In the rows, 128 means zero.
The rows of T fall into a few groups, and each row is roughly a mix of its group's hidden directions.
T:
[[155 121 133 151 155 188 132 129  91 128 106 145]
 [137  92 101 101 131  95  88 153 116 163 126 112]
 [125 140 108  94 127 155 136 179 150 121 145  85]
 [112 174 140 137 103 132 133 132 176  95 134 163]
 [141 167 119 144 154 102 154 157 181 138 125 121]
 [130  81 116 119 126 102  89 107  96 155 106 151]
 [125  79 122  97  96 129  99 106  85 140 132 134]
 [115  89 122 130 124 109  87 101  90 163 105 138]
 [115  81 122  89  96 141 106 110  85 134 134 133]
 [140 170 134 130 136 154 173 151 153 100 150 101]
 [116 164 159 153 128 170 159 112 134  86 132 135]
 [115 134 112  90 133 154 127 184 144 122 143  88]
 [135 106 135 140 124 167 111  82  92 151 158 151]
 [115  90 142 121  94  91  96 110 133 146 110 165]
 [114 171 162 149 138 155 167 127 152  94 129 139]
 [153 109 130 129 140 166 143 128  84 126  73 116]
 [148  73 115 115 131 105 104 107  88 153 115 137]
 [107 164 161 119 125 161 171 142 155  95 135 133]
 [152 101 120 147 132 132 114  78  71 136 137 133]
 [120 114 134 145 129 164  93  91  97 150 156 161]
 [124  94 141  94  86 156 113 107  86 114 140 126]
 [124 142 135 139 100 173 166  82 122  98 138 140]
 [163  96 132 113 170 121 103 137  95 159 103 142]
 [112 152 124 127 145  82 135 177 157 110  97 125]
 [ 86 170 122 105 123 147 101 158 118 125  88 126]
 [ 84 132 109  94 109 107  95 171 139 150 134 133]
 [119 168 156 161  88 143 156  95 136 110 142 119]
 [ 87 168 121 114 133 121 102 172 139 118  91 129]
 [ 94 128 115 107 146  80  76 138 110 137 143 124]
 [128 116 124 132 168  88  84 169 129 152 114 120]
 [165  86 138 148 152  83 138 131 157 135 142 149]
 [135 121 143 177 149  98 107  90 107 135 108 160]
 [167 113 130  92 148 141 156 154 123 146  95  91]
 [ 91 140 151 132 118 120 100 142 176 115 139 173]
 [133 117 160 161 123 111 118  76 101 123 114 168]
 [ 96 150 116 111 118 117 144 130 120  98 121  61]
 [116 118  91  95 162 133 109 170 121 140  92 110]
 [131 151 141 169 121 133 153  85 150  94 165 130]
 [124  96  92 115 150 112  81 158 111 157 125 106]
 [171 127 143 133 118 157 175 133 174 141 141 141]
 [ 94 119 124 138 171 135  81 157 111 147 110 153]
 [124 130 113  82 110 160 135 170 141 119 149  88]
 [ 86 161 157 134 103 139 134 148 179 109 134 134]
 [185 111 143 104 159 110 159 127 143 145 125 101]
 [128 152 139 153 113 119 153  98 171 104 175 127]
 [115 159 133 143 112 117 154 108 168  98 173 106]
 [120 159 136 157 117 130 153 101 160  95 174 118]
 [154 158 113 121 151 146 174 154 130 120 132  81]
 [142 129 121 116  85 158 156  88 128 109 154  92]
 [138  91 100  93 149 103  94 151 130 141 104 157]
 [134 135 120 129  92 152 159  83 118 102 162  99]
 [147 100 126 113 165 131  95 145  86 157 100 145]
 [132 160 123 174 178 101 129 145 158 137 114 131]
 [124 164 142 121 112 119 150 157 190 106 134 145]
 [142  89 115 136 141 132 107  92  67 145 126 124]
 [169  83 139 151 133 120 134  98 138 151 170 140]
 [175 135 144 137 167 146 165 109 124 111 140  94]
 [135 101 105 131 123 125 106  91  71 151  98 122]
 [168  89 139 149 155  84 146 135 148 148 143 140]
 [117  78 144 125 100  99  97 100 111 153 114 149]
 [131 153 133 155 149 167 151 108 103  88 136  93]
 [138 155 110 139 157  89 147 158 177 152 121 126]
 [ 83 160 118 105 129 149  98 160 117 121  87 123]
 [ 92 153 126 158 108 135 110 121 151 116 174 164]
 [ 85 148 116 147 147 128  89 115  83 100 139 118]
 [125 110 132 135 119 173 100  83  95 141 150 156]
 [143 141 125 134 131  77 173 152 162 107 126 104]
 [134 119 152 162 126 102 125  76 109 132 112 172]
 [127 137 175 156  89 127 157  97 141 118 162 125]
 [134 113 151 160 122 108 118  74 100 130 113 168]
 [130 126 140 151 127 158 110  94  96 169 169 146]
 [ 98 146 120  95 103 179  93 124 112 121 102 125]
 [177  79 141 130 143  92 139 130 154 143 126 148]
 [ 94 144 128 120 151 133  83 167 120 145  91 150]
 [133 108 135 139 124 166 109  79  89 140 151 158]
 [ 78 157 119 120 144 142  92 162 112 124  95 134]
 [136 162 113 116 138 143 170 160 136 126 111  75]
 [119 155 121 125 130  85 144 171 172 109 115 105]
 [124 109 119 125  96 116 124  99  87 158  82 101]
 [139  99  92 109 140 100  89 160 121 161 127 102]
 [131 122  91  96 175 128 109 177 135 132 110 130]
 [123 148 119 117 131  91 157 167 158  99 102  98]
 [148 177 137 162 151 120 151 149 171 115 126 114]
 [162 104 129 103 164 146 118 159 101 162  99 130]
 [125 149 118  97 120 161 148 172 155 112 148  89]
 [125 105 128 105  81  91 126 122 134 152  78 128]
 [109 163 132 157 113 137 149 104 155  91 171 116]
 [171  94 145 142 152  83 141 128 141 143 127 163]
 [126 160 125 130 123  81 155 161 172 108 123 108]
 [145 145 139 155 162 142 148  93 104  90 139  92]
 [139 105 125 130 143 165 112 143  81 143  81 149]
 [119 156 163 143 114 162 167  98 134  92 131 147]
 [148 138 141 163 116 174 153 119 157 126 150 168]
 [ 89  96 138 140 135 118  72 115 113 153 130 156]
 [116 162 162 164  95 143 155  99 139 111 154 121]
 [135 174 133 143 150 157 156 144 152  95 165 125]
 [116 151 126 117 141  92 130 184 159 127  93 114]
 [ 93 168 115 109 101 170 126 124 106 112 120  94]
 [121 116 131 134 118 177 103  85  89 141 150 148]
 [126 117  89  92 149 114 108 164 129 147  82 124]
 [108  89 130  95 103 163 103 121  82 118 137 123]
 [122 124 134 149 177  96  83 166 125 142 112 123]
 [154 177 115 128 153 138 165 159 156 109 144 115]
 [123 116  83  98 163 138  97 156 111 133  91 127]
 [155  93 143 149 163  91 119 134 136 151 130 172]
 [116  87 125 126 114 101  96 105  95 168  99 132]
 [116  90 123 122 105 104  98 103  96 162  91 131]
 [165 116 133 137  95 120 158  85 150 117 170 124]
 [168 105 135 128 152 173 140 138  96 143  88 138]
 [150  89 126  97 133 105 119 140 106 158  76 129]
 [107  85 143 129 106 101  87 104 117 152 117 159]
 [150  99 125 108 147 147 116 152  90 155  78 136]
 [ 84 173 119 105 105 159 100 137 120 113 103 126]
 [106 167 119 120 132 100 144 176 148 112 100  97]]
In each list below, one row fits none of the groups, and each other row fits one group, some only roughly. Which row is it?
  z_693: [151  80 133 145 120  89 153 123 151 154 162 137]
  z_377: [128 152 142 118  98 172 178 112 140  96 144 125]
  z_841: [ 80 144 103 111 146 142 113 162 108 104  93 110]
  z_519: [157  95 133 148 113 140 146  80 139 124 177 126]
  z_541: [139 126 120  99 147 148 144 154  96 130  90  76]
  z_963: [111 167 154 136  96 150 153 132 167  91 142 130]
  z_803: [121 102 123 146  70 114 137 104 134 130  93 165]
  z_642: [155 112 128 124 168 169 122 149  85 144  96 132]
  z_97: [131 102 119  98 119 132 125 156 100 148  65 118]
  z_150: [162 106 130 156 122 111 156 101 148 130 183 114]
 -> z_693
  z_207: [128 141 143 188 154 119 122  91 114 122 108 161]
  z_317: [123 125 123 118 157  87 128 181 152 117  88 122]
  z_990: [122 144 114 139 148  89 160 160 153  90 127  94]
  z_174: [169 104 138 151 120  91 146 110 163 138 167 131]
  z_530: [108 125 130 127 165 126  82 170 130 156 102 153]
  z_502: [151  98 125  90 133 128 134 157 111 158  77 113]
  z_784: [109 156 142 121 126 130 127 161 186 100 147 158]
  z_800: [142 171 126 143 137 166 171 133 127  98 148  98]
  z_352: [138 117 120 119 151  89 155 174 156 118 102  95]
  z_247: [149 114 144 171 164 109 127 103 104 146 110 167]
  z_159: [169 102 140 151 125  98 146 107 152 152 172 133]
 -> z_247
  z_964: [167 102 142 154 119 101 139  96 155 131 164 155]
  z_10: [ 87 155 123 133 163 125  94 178 125 136 109 138]
  z_391: [162 115 136 156 121 105 156 109 151 146 182 113]
  z_652: [ 87 148 120 110 145 149  95 168 111 137  89 121]
  z_110: [105 171 148 144 116 154 137 133 166  90 154 145]
  z_633: [103 137 115 109  99 182 117  97 100 100 123 119]
  z_826: [142 175 132 148 135 162 169 130 133  99 156 105]
  z_163: [115 136 123 132 160  85 127 184 156 127 101 121]
  z_104: [124  79 143 128 125 107  91 105 104 148 100 161]
  z_23: [142 142 125 116 116  84 167 152 169  99 117 107]
  z_509: [176  83 137 139 146  90 162 124 144 135 138 132]
 -> z_104
  z_141: [176  94 139 124 104 111 151  80 135 116 138 146]
  z_942: [153 174 122 124 130 131 179 154 158 114 132 101]
  z_712: [165 102 130 145 120 121 171  94 129 125 171 105]
  z_314: [ 77 170 114 114 117 161 104 141 111 113 109 114]
  z_295: [111  82 136 132 128 119  77 105 108 139 133 167]
  z_433: [159 123 129 120  90 138 169  83 129 103 150 109]
  z_588: [158 112 140 144 155  70 150 153 155 143 125 142]
  z_771: [123  81 117 101  99 139  91 113  83 135 135 120]
  z_672: [105 146 133 131 162 108  95 179 136 151  99 146]
  z_290: [117 151 139 105 109 124 150 164 188 101 132 130]
  z_572: [125 137 135 153  98  94 141  89 170 110 159 146]
  z_225: [152 131 127 122  89 139 171  90 132 109 155  94]
  z_906: [152 140 119 140 154 110 175 170 156 105 124 106]
  z_118: [118  98 115 100 120 116  99 150  96 153  76 137]
 -> z_906
  z_577: [148 174 150 152 136 109 166 134 175 119 123 133]
  z_193: [118 111 133 120 144 162  85 122  87 170 117 151]
  z_601: [ 86 135 114 112 124 177  87 121  97 114 110 135]
  z_832: [109 175 143 133 120 154 143 146 171  91 146 139]
  z_704: [159 108 130 155 118 107 157 106 154 140 180 107]
  z_367: [139  91  90 121 130  88  95 124 114 171 119 126]
  z_553: [ 96 145 119 105 150 140 108 171 109 123  76 126]
  z_980: [104 146 132 135 158 102  93 174 139 147 103 157]
  z_573: [140 141 128 120 112 159 192 103 133  93 126 110]
  z_866: [135 172 154 159 114 128 166 118 154 113 167 121]
 -> z_573
  z_360: [139 107 139 164 126 115 106  75  93 133 116 160]
  z_576: [165  93 136 144 114 108 126  91 155 140 168 151]
  z_494: [133 134 121 129 135  80 157 166 171 110 123  98]
  z_546: [ 80 133 119 111  92 154 109 117  90 120 102 106]
  z_566: [124 101 120 110 144 124  85 153  92 159  96 154]
  z_297: [136 166 135 125 140 128 162 167 180 108 147 121]
  z_63: [112 101 122 121 112  90  83 129 120 154 111 173]
  z_31: [168 102 142 156 135  88 140 117 152 150 162 150]
  z_143: [108 171 128 125 131 136 126 157 181  97 141 156]
  z_504: [142 108 127 163 136  89 105  87 105 149 110 158]
  z_366: [161 115 130 104 172 140 135 143  91 136  99  91]
  z_96: [171 102 143 146 120  91 141 113 163 141 165 141]
  z_842: [109 100 102 100 149 109  86 154 123 154  94 137]
  z_767: [162 105 143 155 148  85 125 125 152 148 148 168]
  z_315: [132  90  91 114 135  96  88 137 110 168 122 121]
 -> z_546
